Named turns come first, each shown by rows before and after it. Which turns, in which order, take the first row of each pair that follows to the second? Write the first one first, as in the answered first pair.
V:
[-12  -3  22  24 -56   6 -32   6  38   5   2  16] -> [-31   7   4   1 -58  -2 -25  17  40  -3  -1  -1]
[-10   2 -17  -3 -14  -9   7  16  22   9   8  -1] -> [  8 -16 -18 -16 -12  -2   1  14  18   1  19  -1]
[ 19 -14 -11 -24 -29  29  31 -57 -29  17  35 -25] -> [  8  -1  13  15 -27  27  26 -56 -22  53  23 -13]
[ -2  -7  -6  -6 -14  14 -12 -27   2   7   7 -10] -> [ -5  -2   0   1 -18  12  -9 -27   6  11   5 -12]
Q:
[-14   9 -20 -24 -17  -9  21  30   1 -22   9  -9] -> [  6 -23  -2  -6   9  -3  28 -16 -41  -4  20  10]
[ 68  -4  -7 -17  -2  43  25  -3 -46  12  59 -38] -> [ -3  63  11  35  43   2  32  42 -45  47 -19 -20]
[  1  12  16  27 -69  26  28 -17 -12  27  -5 -40] -> [ -5  20  19  35 -68  23  24 -11 -12  23  -8 -40]
[-32  30  -8  -2 -24 -12   7   9  -9  14   6 -25] -> [  2   0  -9  -9 -23   5   9 -21 -25   6  33 -28]
T:
[ 65 -28 -26  -8 -22  50   7  38 -30 -50  68 -10] -> [ 60 -29 -16  15 -40  56   5  35 -12 -31  66 -13]
[-31  33  10  47  34   8  13  14 -15  19 -23   6] -> [-27  28  -4  15  54   1  17  10 -32  -3 -24   4]
[-61  25   3 -45 -28 -22 -10  12  52   3 -16 -10] -> [-65  21  -2 -54 -29 -27 -10   7  45  -7 -18 -12]

Between the rows of a pair lie 2 to 3 turns.
[-20 -17 -23 -39 -19  45  25 -37   0   3  -8  -7] -> [ 13 -27 -21 -36 -20  52  18 -33   8 -12  10   5]  Q then Q then V
[ 55 -65  38  38   1  19 -30 -51 -14  -3  33  48] -> [ -3 -41 -31 -67 -41   8 -12 -70 -25 -31  31 -30]  V then V then Q
[ 13 -25  19  33  77 -17 -10 -46 -41   1  -8  73] -> [ 37 -36   5  19  73 -16 -21 -24 -26 -31   5  75]  Q then V then Q
[-44  20  -5 -39 -42 -29  -8 -30   8  26 -20 -25] -> [-33  23  32  21  -6 -42 -17  -5  23  44 -34  16]  V then V then Q
[  5  15  14  27  -2  17  18   6 -38  32   4  -3] -> [-10  36   5  25  -9   8  20  29 -17  31  -9 -12]  Q then Q then Q
[-27  54 -39 -30  47 -33  13  92  13 -46 -30  -3] -> [ 12  22 -33 -23  74 -32   4  90   8 -62 -13  24]  V then Q then Q
[ 18  26 -16  -4 -29  20  30  32  10   0  42 -36] -> [ 34   4  -8   4 -14  30  36   8 -14   8  55 -27]  Q then Q then Q
[  7 -36  24  -9  16  34  18 -70 -66   3   8   6] -> [  6 -20 -30 -60 -47  33   3   2  25 -59  29 -19]  V then Q then V
[-24  -5   8  -8 -27  14   6 -51 -39  48  -8 -43] -> [-34   5  15  -4  14  -1  12 -45 -56  48 -28 -22]  Q then V then Q
[-59  -8  -5  12 -21  -1  13 -60  -7  27  -5 -15] -> [-54 -11   6  20   8 -14   9 -58 -18  26 -15   0]  Q then V then Q
[-24 -17  37  20   4  -1 -42 -28   4  27  15  44] -> [-41  11  31  19  -1 -11 -43   1  18  25   1  45]  Q then Q then Q
[-23  34   2  21  23 -23  15  -5  -2  14 -44  51] -> [ 45 -26   1   3  15   5   2 -45 -21  -6   6  63]  V then Q then V
[ 26  -6  23  40  21  11  21 -32 -42  30  -5  19] -> [-16  37  21  46  21 -13  19  13 -11  30 -35  17]  Q then Q then Q
[-44   3 -18 -39  25 -25   4 -20 -15 -12 -20 -11] -> [-39   1  26  21  31 -21   2 -34 -14  31 -25  16]  V then V then V
[  4 -29   1 -17  74 -40 -20   8   5 -61  -9  71] -> [ 18 -33 -31 -48   9 -21 -24  24  46 -84  20  34]  V then V then Q
[  5   4  -6 -26   5  39  25 -26 -31   1  14 -51] -> [-24  44  -5   4 -23  32  18  17  14  15  -6 -49]  V then V then Q
[ 29   7  21  20  39   9  16 -20 -19  14  22  13] -> [ 36  -2  -1   3  46  12  22 -20 -23  -9  25  10]  Q then V then Q
[  6  46  28  68  34  18  38  16 -46  61  -6 -16] -> [ 53  12  30  68  40  34  32   4 -48  53  25  -2]  Q then V then Q
[-55  -4 -13 -46  12 -21  10 -46 -49  -5 -10 -15] -> [  7 -39  42  32  13   1 -14 -60 -35  20  19  32]  Q then V then V
[-27 -16 -38 -63 -27  -4  24 -47 -20 -10  12 -12] -> [-56  11 -41 -59 -24 -13  23 -15  -3 -12 -11 -13]  Q then Q
[-15  31   0  32  27 -35  26  -1   4  37 -21  17] -> [-17  44 -25   3  -5 -32  24  27  45   5 -11   2]  Q then Q then Q
[57 -2 31 30 18 15 -6  9 -3 11 31  1] -> [ 32  13  35  40  18   7   9  -7 -24  39  19  -7]  V then Q then Q
[ 18 -17  21  38   0  23 -18 -25   3  26  34  21] -> [-12 -18 -22 -26   0  17   1 -44 -33   3  28 -14]  V then V then Q
[ 57 -20 -33 -35 -34  39  17 -30 -34  -8  63 -21] -> [-40  57 -51 -44 -41   6  37   9 -22  16  -2 -50]  V then V then V
[ 32  13 -43 -37 -51  48  23  29   0 -15  38 -44] -> [-40  74 -23  -2  -3   9  36  52 -22  24 -33 -32]  V then Q then V
[  2  13  26  60 -45  18 -14  26  67  10   7  12] -> [-44  39  28  64   0  -9   5  20  22  36 -33  13]  V then Q then Q
[ 14 -42   8  17  22   5   1 -37   7 -14  28  32] -> [  2 -36 -16 -22  28 -10   0 -31   1 -37  29  19]  Q then V then Q
[ 32 -51   9 -18 -27  -1 -30 -18  23 -23  34  16] -> [ 18 -26  11  -3 -31 -12 -34  20  59 -20  16  19]  Q then Q then V
[-14  17 -15 -20 -16 -13  -2  45  42 -20  -6  -5] -> [-22  21  21  26  34 -20  10   9 -16  21 -37  23]  V then Q then V
